B = [124 113 109 130 124 105 132 125 114 106]
B[0]	124
B[-4]	132
B[7]	125
B[5]	105

a =
[[126 108 127 134 109 130 130 110 124 117]
 [128 125 108 134 129 126 147 105 127 127]
 [124 117 111 138 124 155 136 112 133 122]
 [117 105 127 121 101 118 128 109 129 122]
 [123 105 122 131 108 130 122 113 126 117]
 [138 113 123 132 118 136 136 111 133 124]
 [126 108 113 145 119 131 137 116 138 129]
 [141 118 119 127 123 124 139 108 128 120]
 [132 113 110 119 120 120 118 110 137 126]]
a[0][0] -> 126
a[8][8] -> 137
a[7][1] -> 118
a[5][0] -> 138
a[6][6] -> 137
a[4][3] -> 131
a[:, 8] -> [124, 127, 133, 129, 126, 133, 138, 128, 137]
a[:, 6] -> [130, 147, 136, 128, 122, 136, 137, 139, 118]
a[6] -> [126, 108, 113, 145, 119, 131, 137, 116, 138, 129]
a[1][7] -> 105
a[5] -> [138, 113, 123, 132, 118, 136, 136, 111, 133, 124]
a[4][7] -> 113
a[0][4] -> 109
a[:, 0] -> [126, 128, 124, 117, 123, 138, 126, 141, 132]
a[0][8] -> 124
a[1][9] -> 127
a[7][6] -> 139
a[3][8] -> 129
a[4][6] -> 122
a[6][5] -> 131
a[1][5] -> 126
a[8] -> [132, 113, 110, 119, 120, 120, 118, 110, 137, 126]
a[8][9] -> 126
a[0][2] -> 127
a[4][9] -> 117
a[4] -> [123, 105, 122, 131, 108, 130, 122, 113, 126, 117]
a[0][3] -> 134
a[4][5] -> 130
a[8][4] -> 120
a[:, 9] -> [117, 127, 122, 122, 117, 124, 129, 120, 126]
a[:, 4] -> [109, 129, 124, 101, 108, 118, 119, 123, 120]
a[5][7] -> 111

x = [117 122 144 105 134 144 135]
x[0] => 117
x[-4] => 105

arr = [103, 106, 140, 116, 108, 129, 114, 149, 139, 139]
arr[0]: 103
arr[4]: 108
arr[2]: 140

X =
[[123 126 121 113 128 126 135 128 137 128 132 134 130 132 114]
 [130 130 137 122 126 130 157 129 128 129 121 137 127 129 138]]
Indices start at 0.
(0, 0) -> 123
(0, 4) -> 128
(1, 13) -> 129
(0, 12) -> 130
(1, 12) -> 127
(1, 11) -> 137
(0, 10) -> 132
(1, 4) -> 126

data =
125	129	122	126	131	134	125	129	123	128	113
125	125	134	132	121	113	112	151	115	120	113
130	129	126	126	131	134	136	117	135	132	113
data[0,0] => 125
data[:, 6] => [125, 112, 136]
data[2,0] => 130
data[1] => [125, 125, 134, 132, 121, 113, 112, 151, 115, 120, 113]
data[1,1] => 125
data[2,10] => 113
data[1,2] => 134
data[1,6] => 112
data[1,8] => 115
data[1,7] => 151
data[:, 3] => [126, 132, 126]

M =
[[110 141 146 130 129 149 103 119 124]
 [128 123 126 133 140 121 128 127 132]
 [119 127 128 139 142 125 121 126 132]
 [113 130 132 142 145 134 115 122 130]
 [116 132 131 135 142 133 117 126 125]
 [114 130 140 133 117 144 102 110 134]
 [111 132 132 137 145 130 114 125 125]
 [115 134 142 130 118 145 106 113 130]
 [131 109 113 133 124 112 129 120 143]
 [115 133 136 133 112 142 102 107 134]
 [116 135 142 130 120 146 108 115 129]
 [115 138 143 129 121 145 108 116 127]
 [115 137 142 132 121 145 104 114 129]
 [115 137 141 132 119 147 107 114 129]
 [114 128 130 136 141 128 115 125 128]
 [116 135 140 131 118 146 105 111 131]]
M[0, 0]	110
M[:, 3]	[130, 133, 139, 142, 135, 133, 137, 130, 133, 133, 130, 129, 132, 132, 136, 131]
M[-4, -4]	145
M[-11, -5]	117
M[6, 7]	125
M[:, -3]	[103, 128, 121, 115, 117, 102, 114, 106, 129, 102, 108, 108, 104, 107, 115, 105]
M[1, -6]	133
M[-2, 8]	128
M[-8, 1]	109
M[:, -1]	[124, 132, 132, 130, 125, 134, 125, 130, 143, 134, 129, 127, 129, 129, 128, 131]
M[-7, -5]	112
M[-14, 5]	125
M[4, -3]	117
M[1, 7]	127
M[14, -5]	141
M[-8, 8]	143
M[2, 2]	128
M[2, 1]	127
M[-6, 2]	142
M[-14, -1]	132
M[7, -5]	118
M[-14, 3]	139
M[5, -4]	144
M[7]	[115, 134, 142, 130, 118, 145, 106, 113, 130]
M[-3, -2]	114
M[-3, 0]	115
M[-6]	[116, 135, 142, 130, 120, 146, 108, 115, 129]
M[14, -7]	130
M[11, -7]	143
M[6]	[111, 132, 132, 137, 145, 130, 114, 125, 125]
M[-12, -5]	142
M[-15, -7]	126
M[:, 2]	[146, 126, 128, 132, 131, 140, 132, 142, 113, 136, 142, 143, 142, 141, 130, 140]
M[3, 1]	130
M[15, -8]	135
